(in the rows, 128 means zero)
One turn sends every row of this set to another row. A few are shown first. Where does it send the rows asked after them?
K296: [101 157 107  83 121 138 127 113  97 142 131 171 117 124 120 114 129 117
 171 139  80 136 127  92 152 101 106 112 114  83  91 137 123 118 133 140
 106 117 142 158 105 109 124 155 113]
K891: [ 92 130 127 102 144  99 149 122 113 122 135 137 143 121 113  91 138 125
 144 127 115 124 155  92 165  97 110 155 159  91  97 147 143 125 171 128
 147 136 122 152  96 103 165 156 116]
K453: [148 108 140 117 153 116 131 148 144 121 124 161 153 152 127 106 136 135
  96  97 149  80 102 151 135 142 158 151  93 145 100 121 149 120  98 127
 134 114 135 119 139 163 119 110 152]
K366: [ 95 151 114 119 133 100 158 143 124 143 138 154 151 110 122 115 139 125
 174 149 118 131 129  82 131 122 128 120 132  78 117 135  91 117 172 114
 157 139 138 137  97 129 139 177 121]
K718: [156 113  89 137 112 158 111 125 164 129 154 115 124 148 149  95 131 131
 117 113 129  87 110 150 143 102 167 120 117 123 142 112 138 150 127 149
 124 155 127  93 151 158 116 128 167]
K345: [ 94 122 129  98 162 111 147 122 108 117 142 138 133 114 125 102 142 119
 122 117 106 121 138  90 170 101 109 167 160  93  98 157 130 115 161 138
 130 137 118 150  96 108 164 146 134]
K423: [157 153 173 148 117 159 106 143 129 127 121 106 115 143 122 132 114 114
 122 163 121 116 152 131 110 152 151 117 141 141 138 113 152 161  97 116
 117 121 118 136 137 118 140 149  72]
K733: [109 142 125  75 149 107 141 143 122 153 128 132 101 106 152 112 135 124
 145  93 115 139 139  84 138 106 141 147 120  86 128 141 109 120 151 123
 126 149 118 169 134  90 137 164 154]
K651: [158 139 114 168 102 191 132 149 121 116  98 139 130 159 134 131 119 135
 150 120 120 128 135 138 122 158 110 118 156 126  82 143 117 140 123 102
 133 105 104 119 171 125 121  98 114]
K128: [ 92 161 111  86 123 117 143 112 103 148 137 176 124 133 117 107 129 133
 168 128  93 132 141 106 152  96 104 117 106  86  95 127 139 108 138 138
 122 118 136 157 102 100 132 155 115]
K274: [162 108 142 109 148 135 123 149 162 116 132 148 154 135 116 119 126 150
  99 100 143  86  95 156 127 123 160 138 105 143  91 119 154 123 104 132
 130 106 123 111 120 169 130 124 150]
K918: [165 167 167 154 134 173 109 146 150 109 137 107 124 144 121 127 115 121
 121 135 116 119 151 128 104 143 136 119 135 141 129 100 143 171 108  99
 117 134 121 128 146 134 141 143  73]
K477: [161 119 116 163  93 181 119 157 113 129 114 116 121 142 119 132 121 138
 152 144 113 135 124 139 118 152 118 119 158 126  94 161 123 126 105 106
 132 102 101 117 158 115 132  90 118]
K878: [128 100  89 133 107 148 114 111 171 129 141 120 122 146 142 115 135 132
 119 133 123  90 109 149 155 104 171 136 130 139 156 123 143 144 132 133
 111 156 136 100 159 150 112 131 164]
K137: [159 160 162 154 109 170 120 135 137 104 115 134 134 156 128 121 120 114
 105 143 138 122 159 133 104 153 136 121 132 130 132  99 138 164 110 111
 118 130 118 138 148 122 136 140  62]
K139: [143  95 148 108 141 112 126 146 153 115 127 152 149 140 124 142 140 149
 103 120 139  89  93 157 131 122 164 150 105 157 102 125 147 109  99 120
 127 109 135 128 133 159 127 123 159]
K729: [177 133 118 152 107 192 124 163 138 116 129 126 123 151 115 129 115 149
 142 125 114 127 137 140 116 135  99 120 157 123  84 145 119 133 104 108
 123 115  94 120 164 121 119  89 116]
K465: [133 107  95 134 113 132 120 114 175 127 130 129 133 146 145  94 133 129
 113 103 133  86 106 152 157 121 162 125 130 119 150 118 144 156 130 148
 126 157 125  99 162 156 100 123 150]
K762: [113 156 138 116 132 112 154 136 114 141 140 151 146  98 120 130 144 117
 156 158 115 137 126  87 128 130 116 119 122  75 113 149  79 117 166 114
 139 140 145 137  95 136 136 176 118]
K99: [ 98 155 110  83 145 107 148 150 113 155 134 138 113 123 148 107 135 138
 158  92 117 145 148  87 132 109 136 138 123  91 122 143 113 109 144 110
 149 138 118 163 127  81 132 167 141]

K465 moves to K651
K345 moves to K762
And these:
K878 moves to K477
K729 moves to K274
K128 moves to K891

